In the data rows, the value 128 means zero.
Every row has a hidden score. In each pair, how much higher is the second row's than the first's? 15 means about the same, 30 much higher and 0 much lower. The score is a weighted sum of the row's numbers plus the product of two more (or one squared), each taken from its middle value.
[138 119 132  84 127 116 116 143 125 146 192 157 157 134 124 150 157 145
 134  95 108]
[ 64 129 133 176 125 126 136  99 145 185 114 177  93  49  93 158 116 119
 170 137 148] 15
[ 72 153 102 114 167 140 162 112 170 106 131 116 145  88 158 111 105 136
 120 137 119]
[ 95 168 145 160 153 118 119 124 126 104 150 119 152 102 106 102 120 153
 166 100 112] 22
[136 114 179  97 178 148 188 158 100 113 130 139 119 148 163 134 157 157
  93 141  90]
[159 145 135 132 114 148 119 116 153 177 135 161 114  76 134 141 138 133
 143 119 127] 18
[116 158 114 114 156 107 128 122 103 153 155 109 111 118  97 129 153 134
 122 145 137]
[ 99 129  75 143 125  95 132 116 125 126 129 116  89 127 123 128 151 123
 119 149 139] 9
[ 76 101  80 184  95  70  92  47 133 174  85 176  91  91 157 170 127  90
 149 152 159]
[238 144 174 127  96 201 110 150 157 122 103 137 129 155 163 157  91 168
 163 110 118] 8
[104 121 117 101 143 165 151 149 173 110 131 100 143 130 126 106 103 171
 111 119 105]
[150 112 155 150  63  99  83 129 145 147 119 155 119 102 111 106 133  60
 158 156 157] 14
[146 107 115 127 126 109 133 137 114 150 134 152 100 143 172 155 114 164
 127 146 119]
[149 138 143 120 118 128  96 142  88 132 157 147 145 162 103 159 123 128
 130 132 109] 17
[123 142 120  97 131 136 210 179 141  97 131  91 156 139 142  91 164 160
 100  89  88]
[149 116 103 145 135 109 158 147 125 126 133 126 161  99 105  96 135 120
 141 130 145] 17
[105 125 124 142 144 134 194 106  97 154  81 120  98  69  96 118 181 118
  93 184 146]
[167 123 141 155  99 113 136 104 107 125  88 149 108 116 147 154 119 139
 140 137 120] 6
[133 112  97  84 163 114 148 152 128 144 159 116 160 150 155 171 115 168
 107  74 108]
[141 107  75 176  93  64 109 119 132 142 140 156 134 118 104 156 115 166
 127 111 155] 13
[129 122  99 153 119 116 174 140 118 152 122 157 101  98 125  95 204 136
 132 153 130]
[ 84 115  96 133 173  95 149  93 131 171 145 161 129  84 170 139 160 123
  95 153 143] 20
[ 90 158 144  68 158 137 176 214 168  58 127  52 171 153 105 104  96 150
 118  99 117]
[135 137 151  61 143 130 137 130 109 137 205 158 140 140 142 153 157 124
 121 105 104] 16
[115 130 138 148 146 116  83  62  83 163 153 139 115 160 150 144 172 164
  80 174 104]
[142 115 138 137 111 164 105 158 135 131 139 125 156 132 127 114 107 153
 142  99 148] 19
[133 121  65 124 153 130 115 123 133 110 101  85 120 184 131 148  38 140
 123 128 116]
[158  71 199 113 100 143  88 182 132  67 115 151 136 184 138 148  73  79
 162 107 148] 22
[105 142 110 104 133  87 194 166 127  78 143  84 150 167 151  80 123 174
 125  85 111]
[163 134 114 137 108 175  96 119 145  88 121  87 121 157 158 140  54 100
 151  60 142] 13
[205 163 154 175  72 140  98 142 151 125 157 139 130 136 102 103 109 116
 202 106 142]
[127 113 105 150  82 107 101 157 159  76 109 109 111 164 126 122 113 105
 149 115 153] 12
[ 95 134 134 142 145  88 165 101 135 157 127 173 125  90 135 143 138  97
 136 122 138]
[160 118 200 110  84 162  90 128 133 141  73 135 109 143  68 186 146 121
 121 209 127] 10
[144 121  69 195  55 116  86 166 161  43 142  63 164 170 141  86  54 123
 224  35 188]
[ 90 141 165 139 169 117  94  72 100 161 133 199  92  93  96 170 125 114
 112 206 114] 15
[107 158 169 114 175 123 174 144 140 131 103 115 154 121 161 114 143 112
 107 172 104]
[ 79 157 121 123 138 102 111  96 144 143 185 144 142 131 129 144 108 117
 146 107 150] 18
[153 102  97 177 127 110 125 124  85 105 112 107 119 168 118  97 110 149
 132 103 124]
[167 151 167 133  83 149 139 130 158 121 121 131 138 110 115 112 140  94
 168 109 150] 12
[187 138 134 192  74  79  77 117 122 134  84 149 121 120  67  83 130  73
 189 179 189]
[102 127  80 146 141  99 115  99 123 149 145 159 114 107 140 163 132  93
 121 125 157] 18
[157 101 190  84 158 185 149 165  98  77 153 125 126 205 146 128  74 200
  90 119  89]
[ 74 116 118 131 181 111 139 122  58 132 153 142 136  98 136 109 189 138
  62 154 122] 20
[132  82 135 172 126 109  98  90 101 125  79 143 103 131 138 129 134  62
 108 164 157]
[158 102 125 129 133  70  75 111  61 141 129 166 127 135 150 130 162 137
 121 145 116] 18
[131 166 129  98 159 134 134 113 152 131 169 126 140 116 139 149  89 122
 158 116 127]
[116 114 145 158 117 152 115 146 131  88 129  98 154 153 122 124 110 147
 128  80 133] 24
[ 65 152   0 196 105  62 137 190 171  17 109   0 185 165 163  39   0 210
 235   0 181]
[109 119 102 104 167 114 169 134 106 130 117 120 133 121 141  98 166 126
  88 157 131] 11
[131 141 152  95 124 149 102 157 171 137 166 132 145 113 118 139 130 105
 162 129 136]
[168 150 125 134 101 110 184 140 124 158 115 128 126  97 125  98 148 152
 145 111  90] 15
[125 134 168  92 133 139 170  75 142 198 167 178 110 134 144 137 165 181
  92 183  92]
[145 145 161  98 121 163 171 188 149 113 136 123 156 104 111  70 122 133
 141 119  87] 9
[133 149  93  77 162 121 111 128 117 113 221 123 175 151 134 165 110 211
 115  57 102]
[121 159  80 161 132  98 154 117 133 158 138 144 108 121 134 111 151 107
 122 136 128] 9
[115 136 153 128 128 115 139 126 125 158 172 159 139 126 106 100 125 130
 138 140 119]
[160  83 152 182  60 128  95 123 100 103  33 143 112 135  88 116 122  86
 142 174 191] 10
[100 145 125 100 139 123 172 116 166 177 134 152 122  85 131 133 153 106
 124 157 126]
[108 137 101 103 134 157 162 127 130 144 144 126 122  78 131  85 166 105
 116 115 118] 18
[176 138 138 166 118 117 127  70 123 169 127 169  91 109  98 156 115 107
 149 157 148]
[135 152 117 120 112 108 105  96 136 124 213 120 145 128 159 117 157 148
 134  68  83] 21
[135 133 192 109 164 156 165 116 123 152 144 180 123  96 164 127 166 146
 104 150 112]
[184 147 150 152 103 134 127 148 141 152 144 120 125 124 139  98 129 138
 154 116 143] 16
[129 169 139  80 178 179 130 150 148 141 185 122 162 109 142 120 116 173
 116 113  89]
[115 147 126 157 125 107 142 116 130 158 102 145  98 102 124 127 111  95
 149 141 148] 12
[ 81 102  55 129 168  95 166  53 111 144 141 168 110 108 113 119 162 127
 103 157 147]
[103 121  75 120 119 135 147 142 161  97 145 128 146 140 107 100 115 119
 157 110 128] 11
[119 133 149  83  88 121 114 194 140  90 177  77 162 175  81 118 101 121
 132  94 112]
[118 123 117 135 161 131 147 107 119 134 107 135 115 127 153 128 124 150
 135 137 120] 6
[ 81 119  83 154 188 112 149  85  97 153 129 136 104 103 156 133 171 140
 115 153 120]
[ 76 119 111 125 147 137 178 136 152  87  89 114 112 129 166 103  81 124
  94 105 127] 18
[130 136 153 118 160 139 124  87 104 153 111 166  97 102 136 179 140  94
  93 169 129]
[115 111 149  75 149 133 120 135 101 142 187 163 161 119 135 155 161 119
 103  88  96] 23
[208 146 183  83  89 196 147 213 147  98 135  80 143 163 103 136  43 123
 146  53 141]
[ 69 133  72 181 144  70 118 124 143 147 122 113  80  73 124  79 143  93
 150 137 154] 16
[154 120 138 168 116  71  98 120  87 118 130 145  91 167 105 144 215 110
 132 162 126]
[140 127 133 110 129 161 163 167 167  90 138 124 133 156 109  96  68 129
 157  89 121] 19
[169 152 145 111 135 152 127 161 127  76 129  77 151 208 145 156  91 151
 114  78  93]
[143 101 158 111 130 152 102 158  89  75 128 127 153 171 141 102 123 130
 121  97 130] 21
[194 183 138 117  63 151  97 217 190  87 136  59 156 179 111 102  48  84
 213  47 132]
[173  95 125 122  99 153 123 136 135  96 135  99 145 147 135 111 139 118
 153 129 121] 19
[121 124 150 112 107 129  95 157 141 101 151 134 137 154 151 142 135 104
 160 111 132]
[118  93 102 137 161 138 122 113  95 128 105 117 112 134 131 124 133 160
  94 183 118] 15
[ 98 166 106 146 171  98 135 113 124 138 141 126 106 125 146 147 122 153
 102 115 114]
[142 137 151 139 140 148 120 116  99 103 113  99 138 147 143 123 119 150
 121 124 110] 8
[197 128 191 136 101 200 104 160 129 103 118 118 140 146 133 117  62 120
 147  96 130]
[129 175 152  66 181 131 127 179 184 109 172 130 134 160 175 126 117 123
 155 106  81] 21
[112 134 144 125 140  89 163 140 131 154 152 165 131 108 132 110 184 117
 146 158 110]
[112  93 112 156 101 126  83  90 110 150 114 148  99 108  86 172 137  87
 122 161 145] 16
[130 123  52 227  57  32 146 142 158 110  39  87 112 148 107 106 113 121
 173 127 177]
[125 144 130  98 132 124 141 164 144 127 159 101 142 168 157 120 142 144
 158  84  99] 21
[154 114  83 148 143 198  86 125 126 123 100 108 138 150 129 149 120  70
 154  90 150]
[140 138 168 106 126 160 127 118 114  95  86  99 134  89 121 128 113 107
 116 151 124] 12
[167 140 154 139 118  95 103 110 111 150 118 158 118 112 107 124 144 103
 171 147 152]
[159 111 187  71 102 197 107 182 134  96 128  91 132 147 126 128 108 100
 111 131 138] 18
[168 138 159 123 128 131 136 147 126 120 174 158 139 145 112 144 148 132
 189  77 119]
[ 91 118 101 141 169 139 148  89 131 160  83 151  98  88 162 130 179 101
  81 197 129] 14
[145 144 133 145 147 109 115 115 112  97  71  90 118 151 103 142 142 102
  96 167 146]
[ 84 124 142 133 154 121 146 107 151 184 178 182 107  66 110 163 106 131
 148 126 119] 25
[124 132 150  97  94 138 134 177 140  83 139  77 166 186 133 108 125 166
 129  96 111]
[123 125  89 119 154 118 153 136 113 135 173 113 133 130 148 119 133 141
 118  97 123] 12
[113 141 153  97 127 119 101 120 108 132 179 155 137 148 104 157 148 105
 129 135 108]
[137 129  99 166 121 102 105 101 112 155 111 150  91 104 118 162 124 130
  94 147 119] 16
[127 169 136  95 152 180 157 125 160 145 130 107 122 156 155 142 117 126
 115 133  82]
[ 76 172  96 145 151 133 149 155 199 103 136 101 152 128 150  97 144 136
 158 103 126] 19
[ 71 158 122 138 177 128 174 101 134 161  98 135  87  61  94  98 136  35
 118 198 136]
[186 119 135 103  96 171  71 131 143 132 113 125 154 119 147 148  87 123
 147 122 155] 20
[101 136 116 122 167  90  95  77  77 152 146 170 133 114 129 181 127  93
 116 119 124]
[145 135 149 102 125 142  76 151 154 137 132 120 140 131 138 118 141  85
 156 129 134] 9
[ 87 160 115 123 181 137 158 114 136 173 143 157 125  60 138 153 214 126
 101 159 126]
[ 77 123 142 130 115 159 111 114 143 112 137 120 120 111 113 110 146 135
  96 136 119] 20
[ 83 123 107 162 116  98 129  81 120 161  52 153  99  93 128 119 145  76
 137 170 140]
[ 78 106 111 131 130  92 172 128 111 140 117 132 114 106 103 127 146 108
 122 140 154] 19
[132 120 116 162 106 112  89 120 141 134  64 139 115 105 102 171 104  81
 170 142 166]
[122 120 169 110 111 147  82 152 125  83 106  99 163 150  93 131  94 118
 119 117 149] 22
[181 138 153 113  86 137  75 143 125 112 140 127 145 148 127 152 100 124
 174  85 119]
[ 71 119 101 140 177 118 160 103 103 157 103 137 119 100 170 113 183 201
  75 152 119] 20
[ 79 152 107 103 189 116 218 133 170  98 106 105 125 130 143  66 151 153
 120 178  89]
[130 124  89 156 112 135 146 117 156 121  93 124 133 105 123  80 140 106
 187 135 132] 20
[108 128 110 111 121 167 129 147 185  99 100  82 156 122 111 115  68 113
 136 114 144]
[ 94 111 110 172 122  71 136  54  93 164 118 195  69 109 147 146 213 111
 119 166 146] 12
[106 133  99 108 187 126 134  80  95 168 145 129 129 119 151 148 179 130
  67 139  96]
[ 92 114 112 140 163 156 194 119 128 161  98 122  96  73 109 130 129 127
 105 172 130] 13
[109 164 102 146 142 144 160 118 162 124 118 107 123 128 118  94  94 136
 156 123  97]
[165 127 110 143  96 113  80 114 126 128 151 105 134 147 105 153  90 173
 163  99 119] 21
[173 149 148  98 123 140 131 127 124 129 156 108 157 155 117 149  89 137
 153  76 123]
[177  85 186 137 115 172 147 138  85 117  98 154 135 135 124 123 131 137
 109 137 103] 15
[114 110  78 172 154  76 124 110  87 129 117 154  97 131 107 134 153 150
 117 144 143]
[204 139 168 157 105 108  71  83  99 171 143 158 133 111  95 147 160 124
 143 150 162] 20
[ 93 109 167  65 207 160 164 104  89 158 170 192 153  98 147 162 128 175
  64 168  83]
[126 146 128 175 120 114 154  80 121 145  92 120 100  86  83  92 160  91
 166 160 145] 11
[155  97 138 169  97 105  59  93  97 162  95 184 117 122 114 127 141  90
 131 164 156]
[147 115 125 183 110  83 115  77 100 156  98 178 103  97 106 116 132 105
 164 156 155] 10
[117  93 151 132 132 158 108 150 129 113 134 158 145 131 136 117 125 140
 136 148 135]
[ 89 167 114  90 173 122 193 132 158 149  99 106 132  84 157 143 115 127
  87 148 128] 12
[132 108 113 112 104 117 138 174 164 116 143 145 137 163 153 136 144 126
 151 120 137]
[110 130  76 106 171  96 115 124 104 115 156 119 144 138 143 136 172 144
 110 100  99] 18
[127  49  98 197 102 107  85  77 104 155 114 199 123 124 135 163 175 155
 101 162 121]
[152 118 101 104 142 137 117 156 152  78 177  97 169 152 124  94  84 174
 142  81  83] 13
[194 107 154 142  92 129  85 114  74 145 177 160 119 163 116 140 103 162
 179 113 125]
[137 116 185  86 148 121 151 172 131 137 152 141 128 149 134 150 172 119
 114 154 125] 9
[164  65 176 115 111 123 122 125  73 143 116 184 107 150 143 151 163 111
  89 174 138]
[ 76 143 105 198 114  91 133  65 123 203 108 178  87  73 110 144 136  86
 152 151 155] 17
[191  87 201 131  58 155  53 136 115 133 100 186 145 147  77 196 142 134
  88 164 138]
[156 132 164 154 104 125 134 110 105 124 101 162 119 112  99 117 139  93
 132 151 120] 9
[137  89 160 123  98 141 112 176 113 141 135 143 135  91 129 136 144  83
 134 138 144]
[137 153 151 146 124 143 130  92 125 163 166 136 133 123 119 155 104 101
 166  93 162] 15
[ 96  86  91 183 112  95 162 143 137 130  40 108 104  87 113  89 140  97
 129 157 177]
[ 94 167 115 160 164  71 142  98  87 161 130 128 101 118 119  86 161 109
 133 126 116] 19
[ 92 132  61 165 160 116 120 111 148 141  62 123  99  75 153 141 120  87
 105 143 139]
[126 148 113 123 124 176 106 151 157  91 155 104 163 104 167  68  98  84
 144  74 153] 13
[160 118 129 112 141  89 130 126  96 140 190 163 140 138 178 168 148 156
 128  78 128]
[145 136 188 129  80 169 121 157 149  88 103 143 127 151  91  98 153 117
 139 183 126] 7
[121 168 129 149 167 172 171 128 142 118 127 118 117  65 156  96 164 103
 101 151 131]
[127 140 100 110 175 112 140  93 118 150 158 127 125 150 116 154 139 155
 123 119 118] 18
[ 97 131 104 108 177 120 178 133 108 174 150 108 128 100 150 157 154 161
  74 135 106]
[111 126 104 143 152  81 114  77 119 169 126 159  95 104 144 165 145 115
 115 170 121] 10
[123 104 118 134  97 160  79 133 155 106 102 127 146 114 140 117  93  87
 164 141 136]
[126 147 143 162  81 124 201 139 164 110  70 120 133  66 107  45  98 149
 175 127 160] 21
[200 107 255  52 164 200 118 118  89 191 100 213 126 115 119 209 200 153
  46 246  64]
[123 138 148 126 137 116 115 129 103 118  99 126 134 148 121 156 118  97
 125 142 125] 18
[ 80 150  88 149 154 111 130  77 132 183 137 140 101  62 133 134 178 119
 111 153 130]
[152 113 141 187  92 110  80  51  99 162 115 142  94 116 122 145 156 148
 149 168 136] 16
[ 96  93 106 146  89 116 157 106 140 166 108 163  73  83 102 161 148  87
 144 163 162]
[125 133 133 134 171 134 147 119  96 140 114 133 103 150 126 109 139 142
 106 135 142] 18
[ 58 107  94 142 159  88 129  96  76  83 112 132 133 128 120 112 101 128
  87 138 135]
[ 76 139  82 131 166  87 149 104 149 135 110 132 137 107 140 139 116 107
 126 121 119] 15
[ 88 165 120 115 175 158 128 107 141 120 171 123 140 115 132  94  96 115
 122 126  88]
[ 81 169  82 147 181 105 169 135 132 118 133 134  95 116 138  59 152 150
 113 152  93] 11
[141 129 137 111  99 173 123 143 138 109 142 103 160 138 128 105 113 140
 160 109  94]
[ 97 144 137  57 126 130 123 168 153 126 156  90 135 177 117  79 133 131
 146 104  84] 17
[146 148 151  73 130 205 118 192 157  65 112  57 163 170 144 106  64 131
  85  87 143]
[161 119 181 108 135 145 148 141  83 127 152 136 129 118 140 126 144 107
 143 123 126] 13
[105 153 152 126 153 153 122 133 118 134 141 128 126 150 133 131 130 126
 121 134 111]
[142 123 152  88 124 139 141 179 126 119 184 121 143 164 116 165 117 138
 146  83 152] 16
[ 74  96 132 132 151 139 191 126 120 100  82 110 112  94 143  86 104 126
 112 153 120]
[137 138 147 110  98 124 135 164 166 102 121 118 143 142 141 108 105 108
 172 113 112] 12
[141 144 110 138 155 144 155  96 111 149 134 115  92 161 111 131 125 156
 140 157 117]
[154 116 152 149 121 141 104 122 151 128  85 119 127 120 132 122 140  78
 134 163 136] 13
[106 104 158  94 101 160  84 124 149 125 171 156 131 147 119 157 158 109
 149 121 151]
[105 106 134  75 104 177 134 150 153 102 124 106 161 140 128 149 127 145
  73  96 120] 17
[139 101 116 140 133 146 106  88  79 171 134 147 119  96  94 127 166 122
 121 146 121]
[ 84 111 128 131 160 106 158 129 112 142 136 134 119 107  93 125 179 165
  86 162 114] 13
[143  97  98 180 102  94 118 117 140 112  86 127 113 133 122 182  86 107
 165 111 193]
[109 128 151 132 135  78 121  90  63 156 176 162  87 122 117 149 177 137
 107 157  93] 19
[ 81  80 129 131 155 117 176 103  78  94  79 111 107 121  74  84 122 135
  89 190 131]
[ 99 121 153  93  98 128 113 159 140  84 123 139 161 144 116  98 108  91
 120 102 137] 7
[ 69 169 114 114 184 171 184 165 147  84 134  95 143 143 128  50 134 169
 109 126 111]
[116 133 106 181 138  85 109  95 114 132 107 122 124  93 102 137 128 107
 154 133 163] 15
[145 125 106 169 100 145 139 179 140  58  83  75 129 178 136  96 110 114
 202  76 168]
[104 175 108 150 161  90 121  60  99 176 155 158  93 121 134  97 161 140
 114 172 104] 20
[ 92 107  74 108 150 130 129 111 137  95 155 120 184 110 123 134 149 143
 113  93 156]
[116 137 134 165 133 106 140  68 118 152 156 136 114  95 112  96 184  98
 144 144 128] 13
[ 93 137 143  61 109 170 109 128 178 119 129 125 177 126 113 131  96 127
 133 125  90]
[157 117 131 131 100 103  92 140 124 142 107 127 140  63 124 112 130  80
 159 123 160] 17
[ 87 142  79 132 168 125 138 114 153 140  95 126 102 101 179 162 100  93
 124 131 136]
[ 75 158 125  88 199 131 170 106 130 130 177 141 129 149 162 106 108 157
 108 119 102] 11
[132 103 143 128 108 160 106 150 135 110  94  99 128 165 132 139  94 142
 128 122 107]
[194  91 132 135 122 124 100 130 107 125 110 135 129 173 150 150 115 158
 101 132 137] 15
[161 130 194  78 110 166 133 169 168 111 157 139 174 122  80 110 111 123
 128 123 104]
[ 95 126 136 100 143 141 118 144 130 126 152 134 162 114 136 125 134  92
 114  97 134] 19
[ 54 111  85 161 156 101 184  95 132 187 131 148  75  58 123 107 155 118
 102 162 154]
[155 129 166  95 103 140 115 178 139 116 138 125 140 145 138 113 144 102
 160 102 123] 12
[ 67 130  92  94 127  88 167 119 142 115 102 119 153  88 124 166 118 161
 113 113 143]
[ 91 118 155 166 110  90 135 139 134 158 112 175 107  96  89 121 163  86
 116 159 114] 20
[ 90 108 116 159 155 134 168 101 110 136 113 132 109 129 121 131 115 139
  65 144 118]
[135 106 179 133 133 123  88 144 123 108 142 139 142 179 141 187  86 133
 150 140 110] 14
[139 153 119 115 135 119 158 112 148 141 135 140 136  96 161  93 138 128
 142 127 116]
[189 167  63  64 168 210 197 161 199 203 168  42 165  22 164  80  87 187
 101  78  81] 24
[166 132 112 151 110 112  27 123 101 105 131 127 129 178 112 173 112 138
 126 106 146]
[108 145  87 128 147  97 105 123 114 144 173 146 154 131 115 144  90 111
 128 105 103] 18
[127 116 121 112 139 204 134 166 151  93 105  85 140 150 145 119 115 102
 128 125 142]
[180 116 131 139  84 123 116 112 119 165 107 119 126 106  94 130 145  92
 114 157 155] 24
[158 102 107 159 110 130  82 134 112 138 201 132 156 119 109 155 113 166
 154  66 158]
[109 140  69 165  90  30 131 140 155 113 119 125 155 113 119  95 139  79
 181  95 131] 4
[132 125 156 135 146 167 194 122 113 106  80 134 133  99 129 103 106 149
 122 141 106]
[103 116 118 116 153 119 126 142 133 103 108 110 129 131 135 150  92 131
 101 149 108] 16
[144 116 124 148 125 112  99 130 104 123 106 124 127 127 140 108 173 151
 118 114 115]
[115 113 111  97 140 153 154 184 127 100 153  83 163 165 157  66 111 149
 113  74 146] 21
[170 118 130 155  68 106 153 110 168 123  86 112 103 170 109 118  49 119
 218 120 136]
[175 153 126 112 104 154 115 148 169  74 148  67 149 171 155 105  72 181
 124  82 134] 17
[102  82 181  75 122 143 113 119 139 189 138 176 119  90 111 183 168  87
  68 190 121]
[140 113 127 125 134 134 136 135 107 118  93 137 111 137 131 122 181 106
 111 171 119] 4
[140  90 125 146  78 154 146 137 127  98 103 104 160 113 108 104 101 122
 162 130 174]
[130 130 141 126 148 106 163 178 159 149 112 145 131  97 128 114 140 104
 157 139 127] 2
[191 132 164  92 102 100  91 147 128 105 168 161 149 153 138 133  74 121
 174 114 113]
[142 140 143 142  96  73 116 148 124 130 145 145 150 124 138 111 135 119
 153  97 116] 23
[111 116 107 172 140 101 116 124  95 106  80 114 117 150 121 143 135 162
  88 146 120]
[152 135 134  99 126 149 117 214 161  71  88  74 167 161 139 109 104 113
 179 104 112] 11
[211 109 149 127  91 176 156 206 117  30 127  45 137 181 134  75  52 191
 123  67  86]
[136 146  97 160 111 144 123 128 159 127  97  93 146 111 133 116 118 128
 143  83 162] 16
[126 105  93 171 124 101 160 102 136 160 113 157  75 107 141 148 136 120
 126 133 148]
[156 132 156 129 112 124 147 124  98 164 149 137 103  69 107 124 153 115
 110 159 102] 19
[140 151 103  93  88 201 135 144 231 118 107  60 146 109 168 112  88 137
 112  84 159]
[170 135 142 133 100  92  58 127 115 165 134 196 128 138  93 160 149 101
 139 149 147] 17
[148 118 169 107 148 172 131 159 121 153  91 130 121  97 116 138 160 147
  70 156 120]
[152 112 201  57 132 173 139 196 109 103 157 113 165 157 122 123  99 139
  86 120 113] 18
[110 146 142 128 151 138 173 134  96 123 147 112 128 151 173  90 155 156
 130 120  95]
[126 145 127 168  93 125 114 112 158 147 101 139 105 105 148 134 143 110
 159 138 156] 13
[148 152 151 108 121 160 109 134 120 106 128  96 158 163 125 125 136 135
 132 108 127]
[114 117 122  93 150 134 128 162 125 103 183 118 172 142 150  99 136 180
 134  99 108] 19
[122 126 163 136 106 159 175 191 148  95 140  93 155 132 118  71 115 140
 162 119 127]
[140 132 101 110 109 129 109 160 151  99 177 116 150 166 147 125 110 125
 133  90 129] 8
[ 98  89 108 114 149  54 156 117  88 152 140 162  88 157 126 131 144 159
  95 137 117]
[137 101 132 123 119 127 125 133 111 105 152 130 145 120 120 142 125 203
 136  92  96] 16
[149 117 108 154  63  91  25 139 135 140 108 138 130 103  86 165 135  66
 148 127 185]
[124 148 136 115  95  97 121 138 154 138 152 113 121 125 115 171 129 142
 149 119 150] 12
[135  91 159 135  96 153 143 156 138  84  93 116 153  83 136  88 177 110
 109 150 147]
[119 104 100 140 108 113 172 128  95 140 129 147 104 106  99 125 125 161
 125 106 145] 21
[114 124 120 149 137 121 186 115 132 141 108 120 118 117 152 115 145 108
 118 128 116]
[128 132 156 101 161 188 179 148 115  96 170 117 141 161 160  95 127 183
 104  95 110] 20
[186 159 173 164 133 136  99  98 111 152 128 132 141 124 122 156 137 126
 158 128 146]
[118 149 159 132 144 140 117 104  76 195 160 174 106  63 118 139 184  80
  98 163 101] 19
[112 130 167  68 137 170 136 152 118 131 168 121 141 129 113 112 155 128
 133 132  96]
[183 130 159  99  87 168  70 159 120  83  92 105 150 137 129 142  83 109
 132  97 126] 10
[104 137 100 116 173 153 160  85 117 145 125 136 111  79 126 130 107 115
 120 159 117]
[152 139 140 170 113 120 145 101 114 138 108 119 112 148 133 137  88 158
 139 116 116] 20
[ 90 163 149  42 179 159 175 153 154 124 178 147 148 151 142  91 145 143
 126 110 105]
[130  98 149  87 131 162  92 128 110 122 138 104 157 133 125 120 115 101
 127 108 128] 21
[135 138 129  97 131 177 116 188 157  78 124  62 168 164 152  98  62 164
 119  81 119]
[169 132 175 107 140 160 113 102  54 142 174 164 147 143 169 149 173 160
  97 111  80] 15
[137 102 167  91  98 196 113 186 145  73 114  85 141 154 141  95  95 137
  96 133 123]
[ 72 143 121 111 157  90 193 144 148 144 134 156  93  92 141  97 166  98
 119 154  99] 10
[152 141 156 147 143 130 129  83 113 154 116 183 103  87  99 140 141 106
 130 165 147]
[152 111 151  89 105 133 107 145 121 135 150 136 154 165 135 158 131 133
 147 130 135] 20
[117 108 113 149 144 149 137  85 126 171 116 147 107 124 117 157 168 156
 100 144 140]
[166 121 117 148  88 143 138 146 145  86  75  79  98 152 138 117  55 145
 133 109 171] 8
[ 98 150 102 128 142 102 124 116 136 154 154 154 117  80 137 121 140 109
  80 139 133]
[157 142 170 112  94 182 186 189 168  84 124  73 128 144 112  63  80 161
 137 103 115] 15
[172 130 162  82 145 165 171 146 136 150 147 142 122 145 183 158 107 172
 108  97 134]
[156 133 145 103  97 118 149 122 117 149 166 127 129 102 121  85 119 155
  98 119 104] 22
